B =
[[-39 -69 -18 -26  22  28]
 [  4  53 -15  16 -20 -18]
 [ -6  -6  13  61 -48  -3]
 [ 56 -45 -59  51   3  42]
 [ 37 -57  11  53 -10  14]
 [ -4  56 -10  33  -1 -36]
 [ 18 -61  11  29  -6 -55]
 [ 17  17   5  26 -33 -17]
 [ -7  66 -45  13  31  16]
 [ 85 -35 -36  68  11 -12]
 [-19 -90 -17  15 -31 -35]
 [ -4  52  38   3 -17  20]
 [-80  89  49 -39 -26  20]]
Indices start at 1.
(1, 1) => -39
(10, 3) => -36
(4, 1) => 56
(8, 3) => 5
(8, 6) => -17
(2, 6) => -18
(13, 3) => 49
(8, 4) => 26
(4, 5) => 3
(10, 5) => 11
(1, 2) => -69
(11, 1) => -19
(2, 5) => -20
(5, 4) => 53
(3, 4) => 61
(9, 4) => 13
(7, 5) => -6
(2, 4) => 16
(5, 2) => -57
(5, 6) => 14
(6, 1) => -4
(6, 6) => -36
(3, 6) => -3
(7, 2) => -61
(6, 2) => 56
(4, 4) => 51
(7, 4) => 29
(12, 3) => 38
(7, 3) => 11
(9, 5) => 31
(9, 2) => 66
(13, 5) => -26
(13, 1) => -80

data =
array([[-56,  47,  -3,  -5, -44,  -9,  -9],
       [-18,  11,  18,   8,   4,  11, -33],
       [ 18,  -5,  20,  38,  -6, -46,  45],
       [  6,  35, -13,   7, -40, -13,   9],
       [  6, -32, -31,  11,  12,  -6,  -4],
       [ -6, -48, -92, -19,   7, -28,  -6],
       [ -3, -14,  13,   5,  -2,  -1,   9],
       [-14,  11,   3,   7,   5,  17,  12],
       [-14,  32,  32,  35,   5,   4,   6],
       [-21, -14, -45,  -2,  -2,   3, -17],
       [ 30, -28,   6,   4,  67,  -7,  -4]])
Indices start at 1.
row 1 col 1 -> -56
row 2 col 3 -> 18
row 11 col 7 -> -4
row 1 col 6 -> -9
row 7 col 7 -> 9
row 6 col 5 -> 7
row 1 col 7 -> -9
row 5 col 4 -> 11
row 2 col 1 -> -18
row 11 col 2 -> -28
row 9 col 6 -> 4
row 1 col 3 -> -3
row 3 col 6 -> -46
row 4 col 5 -> -40
row 6 col 6 -> -28
row 11 col 3 -> 6
row 6 col 7 -> -6
row 11 col 1 -> 30
row 11 col 4 -> 4
row 4 col 4 -> 7
row 2 col 2 -> 11
row 6 col 3 -> -92
row 9 col 1 -> -14
row 8 col 1 -> -14
row 9 col 2 -> 32
row 3 col 1 -> 18
row 1 col 5 -> -44
row 5 col 7 -> -4
row 3 col 5 -> -6
row 3 col 7 -> 45
row 8 col 3 -> 3
row 3 col 2 -> -5

M =
[[-230.585 -179.339  137.561   69.108   20.615  100.299   -2.266  -77.453
    72.500   14.757]
 [-120.908 -145.663  -24.825  184.316  213.752  -54.509 -148.294  -73.729
   128.543 -141.547]
 [-209.554 -142.832   13.504  155.386   50.094   -9.475 -120.901  -50.051
   147.941  -70.553]
 [  70.222  241.589 -118.761 -107.859  -11.959 -161.856   19.803  -36.496
     9.198 -103.770]
 [-240.708  -79.960   -5.563    6.858  -95.680 -117.834  -58.344   52.516
    97.018  -47.144]
 [  64.393    6.779   55.101   31.343 -201.464  174.377  -51.262   19.326
  -121.271  132.758]
 [  52.697  192.550 -114.504  -36.265   59.219  -89.629  -45.479  -26.645
  -146.917  -75.221]]
Rows and columns are counted from 1.
(1, 1) => -230.585
(3, 8) => -50.051
(3, 1) => -209.554
(3, 9) => 147.941
(5, 1) => -240.708
(4, 9) => 9.198
(7, 8) => -26.645
(5, 2) => -79.960
(2, 4) => 184.316
(5, 8) => 52.516
(4, 4) => -107.859
(5, 3) => -5.563
(4, 6) => -161.856
(1, 5) => 20.615
(6, 8) => 19.326
(3, 5) => 50.094
(4, 10) => -103.770
(6, 2) => 6.779
(3, 3) => 13.504
(4, 1) => 70.222
(7, 3) => -114.504
(7, 5) => 59.219
(5, 6) => -117.834
(2, 3) => -24.825
(4, 5) => -11.959
(6, 4) => 31.343
(2, 5) => 213.752
(7, 6) => -89.629
(1, 3) => 137.561

grid =
[[72 55 58 58 35 55 41 41 42 23 27 42]
 [28 46 42 57 45 43 72 66 42 55 74 50]
 [46 73 39 50 36 41 71 49 38 60 22 73]
 [30 29 44 48 60 37 50 37 27 45 53 67]
 [70 30 64 47 53 38 46 61 25 75 23 71]
 [43 64 56 28 65 25 33 47 55 69 52 49]
 [28 38 66 43 64 66 32 53 41 46 49 48]
 [37 54 67 73 66 40 53 38 61 22 71 51]
 [54 68 35 51 61 45 73 28 48 64 39 36]
 [29 32 62 56 67 66 29 63 41 52 69 28]
 [69 42 23 56 43 32 29 74 59 66 59 27]
 [37 27 26 43 52 43 31 59 26 26 65 38]
 [61 58 36 67 74 58 28 30 69 57 64 64]
 [69 66 67 53 66 72 31 50 58 66 60 52]
 [47 46 72 66 50 32 56 53 45 33 43 53]]
Rows and columns are counted from 1.
(1, 1) -> 72
(5, 9) -> 25
(2, 5) -> 45
(7, 8) -> 53
(7, 9) -> 41
(15, 5) -> 50
(13, 6) -> 58
(11, 1) -> 69
(12, 5) -> 52
(7, 1) -> 28
(13, 10) -> 57
(15, 4) -> 66
(9, 3) -> 35
(9, 1) -> 54
(2, 6) -> 43
(13, 2) -> 58
(8, 9) -> 61
(4, 11) -> 53
(11, 7) -> 29
(15, 7) -> 56
(11, 11) -> 59
(4, 5) -> 60
(3, 9) -> 38
(8, 8) -> 38
(12, 7) -> 31
(7, 4) -> 43
(13, 5) -> 74
(6, 12) -> 49
(2, 9) -> 42
(8, 7) -> 53
(4, 8) -> 37
(15, 8) -> 53
(13, 3) -> 36
(8, 5) -> 66

arr =
array([[  3,  11,   6,   7,  -6,  13,   9,  -5, -11],
       [  2,  -5, -23,  -9,   0,  -6,  -6,  -5,  -9],
       [  3,   6, -10,   3,   3, -30,  -7,   0, -14],
       [ -2,   9,  10,  -9,  -2,  11,   4,  10, -22],
       [  5, -23,   4,  36,  -9,  -2,   2,  -4,  -2],
       [  2,   6,  -6,   7,   9,  10,  -7,   4,   5],
       [  8, -13,   0, -14,   2, -10,   6,   1,   1],
       [ -2, -29,  11,  24,  -2,  -2,   6,  -8,  11]])
Indices start at 1.
(1, 1) = 3
(5, 6) = -2
(8, 9) = 11
(7, 9) = 1
(8, 8) = -8
(5, 3) = 4
(1, 2) = 11
(5, 1) = 5
(4, 1) = -2
(7, 4) = -14
(5, 5) = -9
(4, 8) = 10
(8, 4) = 24
(3, 7) = -7
(7, 5) = 2
(6, 3) = -6
(1, 8) = -5
(6, 7) = -7
(3, 3) = -10
(8, 3) = 11
(4, 2) = 9
(3, 6) = -30
(1, 4) = 7
(2, 8) = -5
(2, 1) = 2
(7, 3) = 0
(8, 2) = -29
(5, 2) = -23
(3, 2) = 6
(1, 5) = -6

A =
[[4 5 3 5 4 6 5 3 6]
 [7 3 7 3 4 6 7 6 2]
 [8 3 4 3 4 9 6 4 4]]
Indices start at 1.
(1, 1): 4
(2, 1): 7
(2, 3): 7
(1, 6): 6
(2, 6): 6
(2, 7): 7
(2, 2): 3
(1, 5): 4
(1, 3): 3

x =
[[ 24  -6  78 -56 -49  40  70 -59]
 [ 31 -55  68 -84 -50  44  39 -36]
 [ 46  23 -60 -34  77 -46  -6   4]
 [ 44 -21  43 -36 -72  21  47 -69]
 [ -3  61 -42 -12  82   2  21   3]]
Indices start at 1.
row 1 col 1 = 24
row 5 col 8 = 3
row 5 col 4 = -12
row 3 col 1 = 46
row 2 col 2 = -55
row 4 col 7 = 47
row 2 col 6 = 44
row 5 col 5 = 82
row 4 col 4 = -36
row 4 col 1 = 44
row 1 col 6 = 40
row 1 col 7 = 70
row 3 col 4 = -34
row 1 col 5 = -49
row 3 col 7 = -6
row 1 col 3 = 78
row 2 col 5 = -50
